One vector is turned by the same rotation once a tick. Each row is the vector after some number of ticks, and that number follows the row.
The counts run from 0 to 637.
[ -1  17   1   9 -17  -3  11  13   3  13  -2 -15   8   3  -1   1  15   1
  18   2   4 -28   1   6  -5  -3  -5 -35   8  18  18  -1   3   0 -13   4
  -5   3   9   9  -2  -1  12  15 -12  -3  -3  15 -15  -9   8   1  -4  12
  -4 -14   3 -15  -2  10 -29 -12  11   8  -6  16   9  -4  -5  -2  -6  -7
  -4  22  20  15   8  -5  20 -20  13  12  21   3 -16  10] | 556
[ 12  11  14   4 -12  -7  11  16  -1  18  -1  -3  18  -7  -8  -5  15  -5
   9   8  -2 -38  -5  13  -1   5  -8 -31   8   8   9   4   4   0  -4  -5
 -21   7   0   6   6  -7  14   8  -6  -4 -11   8 -13 -17   8   2 -13  19
   2  -7  -4 -13  -7   7 -31  -8  19  12   4  23   0  -7  -3  11  -6  -5
  -5  15   9  14   8  -3  11 -16  21  20  26   2 -17   9] | 154
[  8  13  27   4   2   0   1   1  -7  13  -6 -16   8  11  -3  -5   5  10
   5   1  -2 -25   6   2 -16  16  -4 -38   5  -5   3   7  20   2  10  -6
  -6  -1   1   5   9  -2   4   6  -1   5  -3   7  -4  -7   7   8 -11  22
  -3 -13  -4 -24  -1   5 -21  -2  27  17  -8  37 -15   2   5   3   4  -5
 -14   3   5   6   8  -9   8 -23  19  11  20  18  -9  19] | 460
[  2  16  14   4  -2  -7  11   5   2   8 -12 -15   3   2  -9  -3  15   5
  21  -4  -2 -21  14   1   1  -3  -3 -36  -2   7   6  11  21   9  -4  -5
   0   1  16   6  -2  -4   3  18 -10  -4  -6  12 -10 -10  11  13   0  12
  -4  -6  11 -23   3  18 -27  -6  13  22  -9  24  -3  10   1  -9   3  -5
 -10  19  17  10   9  -8  20 -27  19  16  12   9  -9  11] | 7
[ -4  24  13  14  -6  -1   3   6  -6  13  -5 -24   6   6   2  -6  13   9
  17   7  -6 -22   8   7 -19  -4 -14 -25   3  14  21  -4   7   7  -9   2
  -3  -1   4  12  -1   4   5  16 -15  -6  -1  14  -1  -2   5   1 -14  15
  -7 -24   2 -19 -11  18 -35   7  22   0  -3  18   9   1  -2 -14  15  -1
 -10  14  10   8  11  -8  23 -19   8   8  21   6 -12  12] | 261
[ -3  20   5   7  -9  -1   2   9  -8  13  -7 -18  13   3  18  -6  15  -5
  11  -2  -6 -23  -9   2 -11  10  -7 -44  14  18  19  -5   1   2 -10   7
  -2   4   4   2   4   3   8   3 -12   1  -5  10  -6  -3   9   2 -18  11
  -8 -16   0 -28  -3   1 -23  -4  16   5 -19  23   6   1   0  -8  -6  -8
  -7  15  12  19  11  -4  10 -19  16   7  22  -1  -8  25] | 563
[  9  15  25  -3 -13   2   6  -1   0  15  -9 -11  10   3   0   0  20  -5
  18  -3  -6 -28   6   3  -8  10 -15 -40   5   8  14  -5   1  10 -10 -14
  -5 -12  -6  -1  10   1  -3   6  -1   7   0   8  -3  -7  -1  23  -6  19
  -4 -11  -2 -22 -15   3 -30   4  28  13   1  19  -6  -4 -16  -1  -2 -15
  -6  24   4   9   4  -6  17 -11   1  10  18  -2 -10  12] | 110
[ -3  12  25   1  -9   4   9   8   4  10   4 -16   8  -8   7  -6   5   6
  14   6 -10 -42   0   7  -6   4 -10 -23  17  16  24   1  10   4  -8 -12
  -7  -4  -2   1  13  -2   3  -2  -5  -1  -7   5 -15  -3  11   6  -1   8
  -8 -29   1 -18 -12   8 -27   6  15   3  -6  30  -2  -9  -1  -2  -6  -3
 -16  14   2  13   2  -3  20 -18  20  16  23  -2  -7   1] | 136
[  3  13  10   5  -2  -3   1  -3   1  12  -1 -18   9  17  -4   2   6   6
   2  -1  16 -29  15   8 -15   9  -2 -42  -3   4   6   5   9   6 -11 -16
  -5  -1   1  12   7  -7   5  11  -9   2  12  13  -4  -2   1  17  -7  17
  -4 -12 -10 -25  -7  14 -25  -4  21   9   4  26 -15  -1  -4  -2   4 -16
  -9  19  13  11   7  -4   9 -23   7  -1  23  13 -14  16] | 518
[-11  22   4   8 -12  -4   3  15  -3  20   1 -18  14   1  -8  -4  15   1
  12   7   3 -27   5  11  -3  -1 -11 -36   0   9  12  -1   5   6 -18  -7
  -2  12   5   5   1  -9   3  15 -15  -4  -1  17  -9  -9   6   3 -10  13
  -1 -17   0 -15  -4  12 -30  -7  20  10  -4  22  -1  -3  -3   3  -2 -10
   1  16  16  11   8  -2  12 -26   4  14  29  -7 -18  12] | 271
[ 20   5  21   2   7  -1  15   2   7  13  -8 -10  10   1   0   5  20   0
  12  -1   4 -22   6  15  -4  12 -11 -43   2   3   3   8  12  17  -4 -17
 -14  -1   0   5   7  -6  13   4 -10   8  -5   7 -13   1   7  15 -12  10
 -11  -2  -5 -21  -9   7 -30   4  20  15  -2  19 -13   5   7 -10   1 -12
  -7  25  14   4   9  -1  21 -19   9   3  19   1 -11   8] | 527
[  6  10   0   6 -12  -1  10  14  -8  17  -9 -18  17   7   0   4  10  12
  12   4   9 -23  -7  10 -10   3  -1 -33  12  13  10  -2  10   1  -7   5
  -9  11   8  12  -1  -4  21   7 -11   2  -2  11 -16  -8   7   4  -9  16
  -7 -15  -7 -24   5  11 -24 -12  17   9  -9  18   4   0   2  -1  -7  -9
  -5  16  20  17  10  -9   8 -20  16   8  23  15 -21  22] | 326
[  4  11  29   1  -2   2  12   1   7  17  -8  -9   8   3  -9  -5  20   4
  24  -4 -11 -23  16   5   0   3 -10 -40  -3   1   4   4  18  12   3 -15
  -6   0  10   7  -2   0   3  14  -5   0   0  13  -7  -5   5  15  -1   7
   4  -9   6 -19  -6   7 -24   3  30  23  -5  25  -4   8  -3  -4  10  -3
 -11  15  15   3   8  -9  27 -18   6  10  13   5  -8   4] | 236
[ 11  14  23   3 -11  -3   7   4  -7  11  -6 -13  13   4   5   0  10   0
   2   0  -3 -32  -3   5 -15  22  -4 -39  13   8  13   3   5  -1   3   0
 -10  -6  -3  -5  11   3   5  -1  -1  10  -6   4  -6  -6   7   8 -14  28
  -6 -12  -7 -25  -7   1 -25   0  19  10  -6  32  -9  -6  -2   1  -5 -11
 -11  10   4  14   6  -6   9 -17  22  10  23   7  -9  16] | 570
[  9  20  21  11  -6   7   6  10 -14  17 -14 -21   9   0  -2  -4  11  11
  24   6  -9 -17  -3   4 -21   1 -10 -24  13   5  13  -3  13   3   8   8
  -9   1   4  10   2   5  10  15  -5  -2 -11   4  -3  -5   5  -3 -19  20
   0 -18   3 -20  -8   2 -28   1  30  13  -6  25   6   8   6  -8   7   2
  -8   7   8   6  13 -13  22 -18  15  15  21  15 -13  18] | 32
[ 13   8  19   5 -14   4  14  14  -4  18  -4  -4  16  -8  -6  -5  12   9
  15  11 -10 -36  -2  11  -7  -3 -10 -18   9   8  10   1  17   3   1 -10
 -19   6  -1  14   5  -4  16   9   0  -6 -10   2 -14 -13   6   3  -7  15
   2 -16  -3 -15  -8   9 -30   1  27   6   7  22   4  -4  -2  10   2  -2
 -11  11  10  14   7 -11  18 -15  16  19  23  16 -15   4] | 609
[ -9  14   6   5 -16  -7   6   7  -4  21   1 -11  15   7   9  -9  16  -1
  10  -5  -9 -32   3   3  -1   3  -5 -44   7  18  18 -13   5   1 -10   1
   0   9  10   9  -8   2  11   8 -10  -7   4  18 -11  -4   3   1  -7   5
  -1 -18   2 -21  -4   6 -21  -7  22   6 -13  22  13   0  -2  -3  -3  -7
  -9  13  16  18  12  -8  15 -17  11   7  17  -1 -12  19] | 387
[ -6  14   5   8 -17   7   7  13  -5  28  -3 -18  16  10  -2  -2  10  18
  17   8  -2 -20  -3   9 -15  -4  -5 -33   8  11  12  -8  14   3  -2  -3
  -3  12   7  15  -5  -2  13  14 -13  -3   2  17 -13  -3   6   0  -7   8
  -5 -26   2 -18   2  16 -28  -2  26   4  -9  17   9  -3   0  -1   4  -2
  -7   7  18   7   9  -8  18 -21   2   8  22  10 -17  13] | 497
[ -2  15  18   2   0   0  -5  14 -14  17  -5 -11  18  -4   0 -13  13  -6
  13   7 -11 -29  -2   8  -7   7 -15 -36   8   3  10  -4  10   6  -6  -5
 -10  13  -8   0  12  -5   3   4  -8  -5 -11   1   2  -7   3   4 -18  14
   3 -15   2 -23  -9   0 -25   5  33  17  -8  28  -4   3   3   8  -4  -8
  -5   1  -3  14  12  -6  10 -21  10  15  25  -5  -6  21] | 449
[  0  17  14  -2  -1  -9   1   2 -12  18  -7 -12  20   1  -5 -16  19  -3
  12  -2  -2 -31  11  16  -2  -5 -12 -38   2   5   8  -6  10  11 -13 -13
  -9   6  -3   7   1  -5  -3   8  -7  -1   4   7   0 -10 -10  19  -6  15
   1 -11   0 -31 -11   5 -28  -3  29  18  -2  20  -5   5  -5   9  -3 -18
  -5  14   7  19  13  -6   3 -16  -3   8  17  -5 -11  21] | 221
[ 11  10  26   1  -1   2   5   1  -7  21  -4 -17  15   4   1  -4  16   5
   4   0   2 -26   0  16 -18  16 -12 -39  13   2   8  -3   3   9   1  -7
 -13  -1 -10   2  10  -1   5  -1  -1  12  -1   2  -1  -2  -1  10 -11  24
  -5 -15  -9 -23 -11  -5 -25   4  32  14  -4  22 -12   3   4   5   0 -17
  -3  10   6  10  10  -5   7 -14   2   4  24  -2 -13  17] | 510
[ -4   7  24  -1   0  14   0   5  -2  15  -1 -20   7  -3   1 -10   8  13
  21  12 -10 -32   6  10  -9  -5 -16 -19  14   5  14  -1  21   8  -4 -17
  -6   5  -1   9  13  -8  -1   3  -6   1  -1   3  -7  -3   7  10   1   6
  -3 -28   5 -23  -6   1 -19   5  30  16  -8  29 -10   4   3   1  -1  -5
 -10   7   7   7  13 -10  20 -21   5  14  25   4  -8   2] | 482
[  9   7  23  -1   4  -9  19   7   4   9  -2  -5  11 -13  -1  -8  18   2
   7   2  -5 -32   5  17   3   8  -9 -32  11   6   9  14  18  12   1 -14
 -14   3  -4  -3  10  -5   6   0  -6   0 -16   1 -12  -4  10   7  -3  15
 -12 -10  -5 -21  -3  11 -30   9  15  17  -6  22 -11   6  10  -3  -2 -10
 -13  14   7  12   7   0  14 -17  26  11  14  -7  -9  10] | 417
[  8  17  25   7 -10   7   7   5  -4   7  -5 -17   4  -3   6  -5  12   3
  22   0 -10 -33   1  -1 -14   5 -12 -24  16  16  25   3   7   0  -5   6
  -6 -13   5  10   4   6   4   8  -3   0  -5   3  -9  -7   7   5  -7  13
  -3 -20   6 -20 -14  -2 -24  -2  20   7  -6  27   6   1  -1  -9   1   2
 -12  14  11  15  11  -9  28 -14  23  17  17  11  -7   7] | 142
[ 13  10  18   0  -7   3  13   8   1   8 -16  -6  11  -1  -2   4  19  -8
  27  -3 -13 -26   2  -4   3   5  -9 -34  -2  11   5   6  17  10  -3 -11
 -11  -9   7   6   7  -1   8  13  -1  -3  -8   9 -11 -10  13  18 -13  10
   0   0   7 -21  -9   8 -27  -1  21  15  -2  22  -3   2 -11  -2  -2  -3
  -8  26  12   8   4 -11  22 -20  17  17  14  11  -4   9] | 582
[  4   6  20   6 -12   7   7  15   0  26  -2 -10  17  -3  -9  -3  14  10
  19  11  -2 -27  -1  17  -8   2 -16 -33   9   6   9  -6   7   6  -4 -12
 -15  13  -1  11   4  -7  10  14  -7   1  -2  10  -9  -5   7  -2  -8   8
   4 -18  -2 -14  -6   0 -25  -4  35  14   0  23   1  -1   3  10   3  -8
  -4   8  16   6  10  -5  21 -18  -1  14  26   4 -16   3] | 499
[  9   4  20   1   0  10  15   3   4  14 -15 -14   7   4  -4   4  18  11
  30   0  -7 -17   6   8  -3   4  -7 -39   4   5   4   2  20  13   2 -10
  -9   0   9   9   2  -5  10   9  -8   3  -5   9 -15  -5  11  17  -4   4
  -4  -6   8 -23  -2   3 -22  -2  28  24 -12  20  -6  12   3  -9  -3  -4
  -8  21  21   2  10  -8  25 -18   5  10  17  13 -11   7] | 66
[ -4  20  17  -3 -13  -6   7  -2  -9  20  -7 -12  10  11  -3  -7  15   9
  11  -6  -2 -27  15   2 -11   1  -5 -37   1   4  11  -4  13   7  -1 -11
   2  -3   4   1  -4   3  -6  11  -1  -1   2  14   1  -8  -2  21   2  23
  -7 -17   3 -30  -3  19 -29   4  24  10  -8  17   2   0 -15  -1   3 -15
 -11  12   7  15   7 -12   6 -20   2   6  11   5 -13  20] | 227
[ 10  12   4   7   1   5  -3   2  -7   3  -6 -25   8   2   4  -2   2   7
  15  10   8 -28   5  10 -20  -6 -13 -12   9  12  15   5  11   6 -18  -3
  -8  -2  -3  19  13  -6   8  10 -13  -4  -2  -3  -7  -5   3  11 -11  12
  -6 -20   0 -31 -11  13 -34  -5  17   1   5  23  -7   1   2  -3  -3  -9
  -6  21  12  17  11  -5  13 -20  15   9  27  15 -11  15] | 315
[ 12  10  13  10 -10  -2  15   6  -5  19  -8 -16  12   4  -9   1  15  20
  15   4   9 -20   1  19 -18  -2  -5 -28  12  10   9   2   9   2   3   3
 -14   5   5  13  -5  -2  16  14  -7   5  -2   6 -11  -7   1   2   1  20
  -7 -14  -3 -20   1  11 -29  -6  21  13  -4  12   1   6   8  -6  -1 -11
  -4  14  23  10  12  -9  15 -16   8   8  20  10 -25  15] | 495
[ -6  21  10   3  -3  -5   0   4 -19  15 -10 -20  11   8   4 -10   9   7
   7  -3  -3 -20  -1   1 -17   4  -4 -37  10   8  10  -4  14   5   0   2
  -1   3   1  -2   3   5   0   4  -7   3  -8   8   5  -5   4  10 -11  24
  -9 -17   2 -35   2  11 -24   1  21  12 -15  26  -4   5   0  -4  -3 -12
  -9   3   5  16  11  -8   1 -21  15  10  18   5  -8  35] | 453
[  2  16  19   9   0  -2   0  13  -1  18  -3 -16  11  -1  -1  -7  19  -2
   9   2   5 -26   0  16  -9  16 -13 -43  13   4  11   5   4   5  -8   2
 -12   9   0   3  11  -2   8   5 -13  10  -6   6  -3  -6   4   0 -14  16
   1 -10  -6 -16  -6 -10 -23  -4  24  20 -10  28 -12   4  14   0  -3 -11
  -2  10  11   8  11   1  15 -17  14  11  28  -8 -15  13] | 274
[ 10   2   4  -4  -1  -3  17  -1   0  11  -4 -13  16   3  10  -1  12   8
   9  -5   0 -26   2  14  -4   5  -1 -34  11  15   9   0  19  13  -8 -16
 -10   4   4   8   3  -7  17  -4 -11   1  -3   5 -17  -1   6  15  -1  11
 -20 -11  -6 -35   2  21 -28   6  12   5 -11  14  -5   3   6  -8  -8 -14
 -14  21  15  19   9  -7   7 -16  16   0  12   5 -13  18] | 359
[ -1  15  16   2   1 -12   3   2   0   5   4 -17   8  -8  -5 -13  10   3
  12   5   2 -40  14  12   0  -8 -10 -19  13  11  18  12  15   8 -17 -13
  -9   2   3   6   7  -9  -2   7 -12  -4  -5  -2  -8 -10   5  14   5  11
  -5 -21   5 -24  -7  15 -27  -1  10  14   0  29 -13   1   1   1  -3 -12
  -9  17   7  21   9  -3  13 -21  19  17  18  -4 -12   8] | 424
[ -3  17  12   3  -3  -1   3   1  -8  12 -15 -17   6  12  -7  -4   7   6
  19  -3  -1 -19  11  -4  -8  -3  -4 -38  -3   1   4   2  22   7  -6  -8
   2   0  12   7  -2  -5   0  18  -5  -4   2  14  -4 -10   7  18  -4  16
   1  -9   7 -28   1  18 -26  -8  19  18  -6  26  -5   7  -7  -1   1  -7
  -9  16  14  11  13 -14  13 -28  12  14  15  20  -9  19] | 463
